rotation ticks, each row followed by its count of ticks:
The counts run from 0 to 400.
 11  26 -21  12 -15  38 -15  -6  12 -19  12   8 -61 -25 -40  29   5  19   5  24 -22  -6 -33 -10 -21 -15  16  29  28 -38 -31  36 -14   8 -28 -19   1 -44 -15  34  25  31 -32  -9  75 => 386
  2   0  19 -11  32 -15   2  24  -6  -2  23  -8  59  -5 -19  11 -12  40  25  22 -25 -20 -14 -11 -32 -26 -11  13  35  -6 -22   5  13 -36 -84  47 -46 -41  13  39  28 -10  -1 -14   9 => 44
 17   5  43 -21   5  11  18  10  29  35  -3  14  18  64 -25 -33  19   4 -23   4  12 -51  44  -6  -7   4  18  -8 -43  25  -5 -11 -12 -24 -19 -34  32   3 -20  36  22  50 -11 -42  45 => 206
 33  15  11 -27  28 -14 -47  31 -16  19  31   1   8 -69   0   5 -17  -5  -5   2 -26  14 -56 -47 -15   3 -40  26  -7 -37 -36 -40 -32 -20  17 -31  31   8  26   6  19   9 -12  31   0 => 232
-22 -22  32 -42  -7 -23  23  -2  22  23  32  -7  66  17 -26 -31  19 -19  -2  54  34  10   7  18   1 -18   8   6  18   0 -51  20  23 -13 -21  27  -8 -16 -19  55 -16 -34 -11 -12  54 => 152
-23 -20  27 -40 -11 -20  32   0  22  27  33  -2  52  25 -26 -28  25 -21  -8  51  44  10  12  19   6 -16  21  -1  10   4 -54  23  28 -14 -19  23  -9 -18 -23  48 -15 -32  -9 -14  57 => 151
 20 -12  33  -2  23  44  23 -12  16  17   6  31  24 -10 -19  10  37  15 -15  -3 -19  21 -30 -14   4 -23  44  15   9 -25 -48 -13 -39  17 -35 -51  46 -17  -1  59 -17  30  -2 -32  44 => 377
 25  28   8   4 -27 -21  -3  12  -8 -19 -16  -8 -50  33  -9  -7 -13  14 -19 -14  21 -41   4  -2   4   5  11   5 -78  18   4  -9   5 -76  27 -35   6 -14  13 -11  68  46  -5  -1   7 => 70
 27  19  18 -11  23 -27   5  24  15  33  -8   5  -1  37 -44 -28 -26  29 -14   7  24 -67  -8   7 -17  15   4  -8 -52   4 -31   9 -27  -7  20  15  17  32 -21  -1  54  53  -2  22  51 => 335
 -7  29  19 -17 -12 -54  25  34 -53  25  -1  14  38   4 -46  37  -7  47 -32  25  26  -1 -25 -14  -6  -1  10   2 -23  -5 -49   0  30   0 -44  47   8   9 -35  23  13   6  31  38  17 => 166
  4   2  31  15   2   9  50  11   3 -11 -19  11  16  57 -21   1  22  37  -3 -13   8 -35   8   9  -2 -28  55 -14 -36  26  -9   6  12 -47 -69  -5 -16 -37  -2  35  28  33  18 -39  17 => 317
 51  11  51  -8  38 -35  33 -14 -15   7 -25   2  51   9 -17  16 -39  72  -6 -20  10 -28 -28  15 -11  15   4  29 -22   8 -11 -27 -30 -23   9  21   3   2  29  32  44  42   4  11  11 => 58
 19  31   1   6  -9 -37  -5  22 -43 -40  -3 -19 -11 -19  -2  35 -29  45   3  -4  -6 -12 -35 -13 -16 -17  -9  20 -23   2  -5  -7  26 -79 -30  19 -45 -44  35   1  59  10   8  15 -24 => 179
  1  -3  22 -20  35 -12  10  21  -2   1  26  -7  66  -2 -20   8  -5  36  26  25 -21 -15 -14  -7 -26 -25  -5  15  38  -3 -21  -1  14 -36 -81  39 -43 -38  14  46  26  -8   0 -19  13 => 43
 24  -9  18 -12   6  28  32 -21  -7 -11  12   7  -3 -28  16  12  38  -8 -14  -9  -3  51 -42 -13  37 -13  37  30 -15 -21 -26 -37 -19 -46  14 -69  29 -47  44  41  -2  13   0 -23   3 => 246
 -3  27 -28 -30  24   6 -34  64  16  38  42  -3 -32  11 -33 -30  -1 -17   6  42 -13 -57  -5 -39 -21  -2 -25 -12 -21 -19 -28   7  -5 -27 -17   2  -2   6 -18 -10  61  29 -16   7  45 => 218
 -9   1  10 -11 -51 -57  11  -6  -6 -17   4 -14 -19  -6 -11 -20   1 -25 -19  21  71  23 -25  29  18 -15  24  -2 -55   1 -57  26  26 -41  48  -3   3  -6 -15   2   2 -27 -10  34  29 => 15
 14  12 -19 -22  48  29  48  11 -15  31  19  10  -9 -15 -24  24  24  18 -10  27  -5  19 -74 -18  40   5  35  14   0 -46 -47 -21 -25  -4  15  -6  13 -25  23  19  29  36  15  19  38 => 112
  7 -10  32 -33  26  17   2  37  19  60  25  27  43  14 -19 -34  34 -22 -26  12  -5 -12   2 -36  -2  -9   7 -16 -28  -9 -43 -27 -20   7 -29 -44  58  20 -22  28  -8  21   5 -16  30 => 94
 14 -13  43  -5  26   9  48  -7  21   4 -10   5  42  60 -18 -13  15  37   7  -2   6 -36  14  17   3 -15  39   0 -10  22  -5   1  -4 -42 -51   2 -20 -36  16  48  31  33   4 -46  27 => 320
-13  42 -10 -21 -53 -27   3   8 -17  12   7   9 -32   8 -52  21   3  12 -34  52  36  -5   2   0  -6  10  10  18 -11 -11 -41  38  35  10  -4  21  10  -6 -54  27  13  11 -11  21  78 => 277
  2  -7  40  -4 -13 -64  33  16 -37  -8  -2   2  50 -10  -2   4   0  13 -22 -12  45  24 -38   5  17 -26  28 -11 -56   9 -54 -18  22 -51 -10   9   3  -4   7   7   1 -23  39  29 -30 => 299
 -1   5  12  -5 -74  -8 -35 -24  19 -44  16 -12 -33 -18  -3  -7  12 -34  -1  15  17  22  24  10 -19 -25  -3  31   0   1 -20  29  25 -45 -14 -40   0 -46  -9  45  -6 -24 -46 -32  49 => 140
  9  24 -14 -22  20  30 -45  46  -4  28  44  17  -7 -36 -21  13  14  -1  -5  24 -51  -7 -20 -60 -25  -9 -29  16  22 -41 -25 -17 -15   1 -53 -29  24 -15  -7  29  17  23 -13 -13  36 => 102
-10  10  14 -17 -13 -48 -42  30  -7   5  30  -1  41 -29 -34  -2 -21   8   5  41   8 -11  -6 -10 -47 -24 -29  10  22  -9 -52  30  24  -2 -56  48 -17  -3 -35  27   3 -32 -14  18  38 => 159
  4  35 -29 -14  18  33 -35  53 -14  21  34  13 -32 -36 -27  22  14   2  -4  30 -44  -8 -33 -58 -18 -13 -14  12  12 -46 -30  -7  -9  -3 -52 -21  21 -17 -13  15  28  27  -6   1  36 => 104
  1  19 -11 -31   4  -5  14  48 -18  29  24  -1 -27  10   1 -21  26 -36 -32  12  13   0 -18 -38  34   5   8  -9 -75 -11 -25 -38   8 -67  28 -45  28  -4  14 -15  37  23  14  14 -11 => 354
  6 -13  -8  25 -18  29 -20 -14  31 -52  15  -8 -51 -35   1  -7  22 -26  21  -6  -7  14 -41   2 -11 -56  32   8  -3 -24 -43  33 -13 -39 -24 -50  -9 -56  14  22   7  -7 -30 -25  32 => 254
 15   2  24 -39  35  26 -25  33  13  53  41  19  45 -20 -17 -12  24  -6 -14  20 -40  -3  -3 -51 -17  -2 -18  16  15 -24 -29 -33 -28   6 -41 -40  47   8  -8  45  -3  17 -14 -24  32 => 98
  6  10   4   5  26 -22 -10  40  -6 -12  10  -8  24 -13 -29  14 -27  49  30  10 -17 -36 -34 -10 -41 -33  -7   0  13  -7 -31  18   3 -29 -80  53 -49 -26  -1  13  47   6   5   7  15 => 47
  9 -15  17  19  14  34  16  18  12  10   7  31  -2  -9 -21  -5  40  -7 -16 -18  -6  13 -43 -20   4 -45  57 -24 -34 -23 -64   0 -34  12 -43 -55  46 -10 -17  22 -11  25  15 -11  22 => 373
